[[ 23 -51  28  10  16]
 [ 27 -20  23 -23 -21]]
->
[ 16 -23]

[[ 58  44]
 [ 57 -17]]
->
[44 57]

[[  4  54 -39  26]
 [ 20 -13  -3 -23]
 [ -8 -23 -26  13]
 [-10  -6  19   8]
 [ 15   4  41  -2]]
->
[ 26  -3 -23 -10]

[[-11 -11 -11  28]
 [ -6  25  -6  51]
 [-40  30  11 -43]
 [ 35  22 -15   9]]
->
[28 -6 30 35]

[[-53 -55]
 [-56  35]]
->
[-55 -56]

[[  4  -6  -7 -13]
 [-25   8  -2  -1]
 [-53  30   8  -1]
 [ 46  37  39  53]]
->
[-13  -2  30  46]

[[ 16  19 -25   4]
 [ 26 -18 -23  35]
 [ 54  30 -49  -8]
 [-55 -29 -23   3]
 [-25  35 -11  44]]
->
[  4 -23  30 -55]

[[52 58]
 [26 -6]]
->
[58 26]
---
[[ 35 -54   3 -47]
 [  9  23 -66 -34]
 [ 33 -32  -7 -56]
 [ 43 -40  12 -54]
 [-12  -6  11  29]]
->
[-47 -66 -32  43]

[[-31 -27  14]
 [-63  40 -25]
 [  7 -45  60]]
->
[14 40  7]

[[ -3  12   9  14  18]
 [-19 -21 -19  -8  44]
 [ 44  10  -2  57 -55]
 [-20 -34 -12 -29 -29]
 [-29 -44 -30 -32  21]]
->
[ 18  -8  -2 -34 -29]

[[ 27  -6  -2  52]
 [-27   2 -11  15]
 [ 13 -18   9 -19]]
->
[ 52 -11 -18]

[[  7 -67]
 [-19 -22]]
->
[-67 -19]

[[-50  54  50]
 [-48  49  51]
 [ -2   3  20]
 [-48  54  37]]
->
[50 49 -2]

[[  6  24 -16 -15   8]
 [ -1  -7  16   0  10]
 [ 21  50  36   8  26]
 [-26  10 -12   6 -26]
 [ 27  -5  -1  -6  29]]
->
[ 8  0 36 10 27]

[[-41   3 -62  35   0]
 [-40  15 -47  30  -7]
 [-34  11 -43  45   1]]
->
[  0  30 -43]

[[-24  23   0   7]
 [  8 -47  42  45]
 [-13 -58  -2 -54]
 [ 19 -15  41  13]]
->
[  7  42 -58  19]
---
[[-15  -3   2   7  18]
 [ 15  56 -12  36 -31]
 [-17 -20   6  -7  27]
 [-17 -27   7 -13  26]
 [-11  -4   2   3  15]]
->
[[ 15  56 -12]
 [-17 -20   6]]

[[65 42 20 23]
 [48 45 33 15]
 [37 52 42 18]
 [38 38 20 24]]
->
[[48 45 33]
 [37 52 42]]

[[-16   3  63  20 -19]
 [ 12 -11  23   3   0]
 [ 27  -2  37  14 -33]
 [  5 -12  25   2   7]]
->
[[ 12 -11  23]
 [ 27  -2  37]]

[[-38 -50  22 -21]
 [-38 -19   6   7]
 [-49  45   0 -42]
 [ 63 -33   9  23]]
->
[[-38 -19   6]
 [-49  45   0]]

[[ -2 -10  27  59 -11]
 [  2   3  13  44 -13]
 [  3  33 -14 -30   5]
 [-15  13  35 -14 -24]
 [  4   7   3  28 -16]]
->
[[  2   3  13]
 [  3  33 -14]]

[[ -4 -56  37   3]
 [-24   6 -26  -5]
 [-32 -24  32  32]]
->
[[-24   6 -26]
 [-32 -24  32]]

[[ -2 -22 -18  62 -16]
 [-38   3 -29   6  16]
 [-27 -17 -28  51  31]
 [ -7 -20 -15  63  36]]
->
[[-38   3 -29]
 [-27 -17 -28]]
---
[[ 19  43 -11 -23 -23]
 [  7 -16 -64  -5 -44]
 [ 25  11  19 -18 -28]
 [-21  29 -11   7   4]]
->
[[ 43 -11]
 [-16 -64]]

[[ 31   3   0 -55  18]
 [ 43   0 -29 -68  -2]]
->
[[  3   0]
 [  0 -29]]

[[  6 -45  -2 -18]
 [ -3 -35   5  12]
 [ 43  -4  11 -23]
 [ 22 -61   4  20]
 [  3 -32 -16 -44]]
->
[[-45  -2]
 [-35   5]]

[[-15  38  16   4]
 [  3 -36  -2   6]
 [-20  17  -5  -6]
 [ 54 -64  11  33]
 [  1 -14  61  -4]]
->
[[ 38  16]
 [-36  -2]]

[[ 39 -61  25 -11 -52]
 [  0  19  -9 -24  36]
 [ -4 -64  13  23 -30]
 [ 19 -56  20 -20 -52]]
->
[[-61  25]
 [ 19  -9]]

[[  4  10  41]
 [ 10  22  38]
 [ 16  22  -4]
 [ 12  27 -50]
 [ 36  30  11]]
->
[[10 41]
 [22 38]]

[[-10 -11   8  12]
 [ 60   0   8 -33]]
->
[[-11   8]
 [  0   8]]

[[-51  -4  -4]
 [ 67 -50   4]
 [ 14 -27 -12]
 [-13  28 -11]]
->
[[ -4  -4]
 [-50   4]]

[[ 59  24  44  -5 -29]
 [ -6 -10 -46   0  -3]
 [  8 -18   7  -8 -10]]
->
[[ 24  44]
 [-10 -46]]
